Each named turn below is shown by a few rows before and after it. Which turns, in which order, take the first row of each later pair to the second? The first pair is answered.
q_121:
[ 13   3  26  35  -7   8 -10 -30 -13] -> [ 20   4  23  35   0   1  -6 -31 -16]
[-10  -4 -12  -2  -5  12  -4  -8  -3] -> [  1  -3 -18  -3   6   4   3 -11  -6]
[-16  -3 -10 -30 -16   8  -1  -8  15] -> [  2  -1 -18 -33   0  -3  11 -15   7]
[  8   3   3  -8  13 -11  -2  12   1] -> [-5  2 10 -6  0 -1 -9 16  7]
q_210:
[-4  6  0 -9 -6 -7 -9 -4  7] -> [-2  1 -6  4  8 -2  2 15 -6]
[ 23   6  -4 -11   6 -18   3 -22  -2] -> [ 24  -1  -9   3  17  -8  15 -10 -15]
[ 3 -2 -6 -1  8 -4  4  5 -3] -> [-1 -5 -2  1 -2  6  4 -9 -2]
q_617:
[ 9  3  2 -2  2 -9 -5 -5 -1] -> [ 5 -3 -6 -6  5  0  8 -2 -5]
[  0   5  -6 -14   9 -17  -7  22   7] -> [  2   4  -9 -18  10 -17  -3  17   6]
[  8 -10  -1   4  25   7  15  -4 -21] -> [  3  -7  11  20  21   6  -1  11 -20]
[ 3 -3  5  9 -2  5 14 -5 -8] -> [ 2  0 10 13 -4  2  7 -2 -7]
q_231:
[  1   4   5  -2  -7   0 -10 -19   6] -> [ 13   2  -2  10  12  -2   3 -10  -8]
[  8  -8 -16   3  18  -4  16   4  -1] -> [-10  -4  -6 -15  -9   0  -2  -9  21]
[  3  -3   0  -9   3 -12   1  -4   4] -> [  2  -2   8   0  -4  -7  -4 -12   1]
[-15  -8 -16 -27   1  -5   4  22  13] -> [-17  -8  17  12 -25  16 -17  -7   4]
q_747:
[ -7   5  21  11 -20   5 -23  -1  10] -> [-10   2   6 -15 -23  10  -8 -16  16]
[-30  -4  13   0 -20  18 -13  19  14] -> [-29  -4  -3 -27 -16  12  -2  11  21]
[ -6  -1   9  -2 -11   4  -4  -1   1] -> [ -4   0   3 -12  -8  -1  -1  -2   4]
Now pairs of rows:
(two turns a pair)
[-23  -5  -1 -20 -21  17  -7   6  12] -> [ -3  -9 -19  -9  13   8  17  26  -9] | q_231 then q_231
[ -5  -2   1  -6  -6   2   1 -14  -1] -> [ -3  -3   3  10   1   6   4  -2 -11] | q_231 then q_617
[  7  11  10   0  -9 -13 -15 -17   0] -> [  0  -2  -8 -12  -6   7  11 -21  -8] | q_747 then q_617
[-12   0  -5 -15  -1  -5   6 -13   4] -> [ -7   7  11   3  -2 -15 -12  -6   4] | q_747 then q_231
[ -5  -9 -18   4  -5  16  21  -6 -10] -> [-16  -8 -13  -5 -18  18  12  -7   2] | q_617 then q_747
[ 13  -1  13  29   0   4   1 -17 -18] -> [  9   1   5  23  16 -11   0  24 -13] | q_231 then q_747
[ 10   2  -5   4  10   0  10  -1 -10] -> [ 12   8  -3  -7   7 -12   2  -5  -1] | q_210 then q_210
[ 15   5   6  13   4   1  -1 -16  -9] -> [  7  -3  -8   0   8  11  16 -10 -12] | q_231 then q_210
[-2 -6  1  6  3  4  3 12 -3] -> [-2  0  4 -4 -3 -6 -9  6  8] | q_231 then q_617
[ -1   4  -3  14 -18   0  -5 -22  -1] -> [ 11   6 -12   9  -5 -12   2 -23  -4] | q_121 then q_747
[ 2 -1  6  8  2 -1 -9  3  3] -> [-4 -3  3  2  0  3 -8  8  6] | q_231 then q_121
[  1  -9  -7  -9   4  12  16  -8 -10] -> [-14 -10  -3 -11  -3  14   8   9  -2] | q_210 then q_617
[ -4  13  -2  -8  -7 -10 -15   7  16] -> [ 6  9  3 23  4 -2 -8 13 -4] | q_747 then q_231
[ 16   4  -3   3  20 -21   4   6  -3] -> [ 12   8   0 -11   8 -26  -5  -5  10] | q_121 then q_617
[ 16  10   9   6  -3 -15 -11 -20  -2] -> [  4   6  12   7 -15  -1 -12 -25  -1] | q_121 then q_747
[-13  -6 -15 -14   3   6  16  15   1] -> [ -3  -8  -1  18   4  16  14   6 -15] | q_231 then q_231
[-3  3  5 17 -4  4  1 -1 -9] -> [ -1   5  -6  -7  -4  -4   6 -15   0] | q_210 then q_617
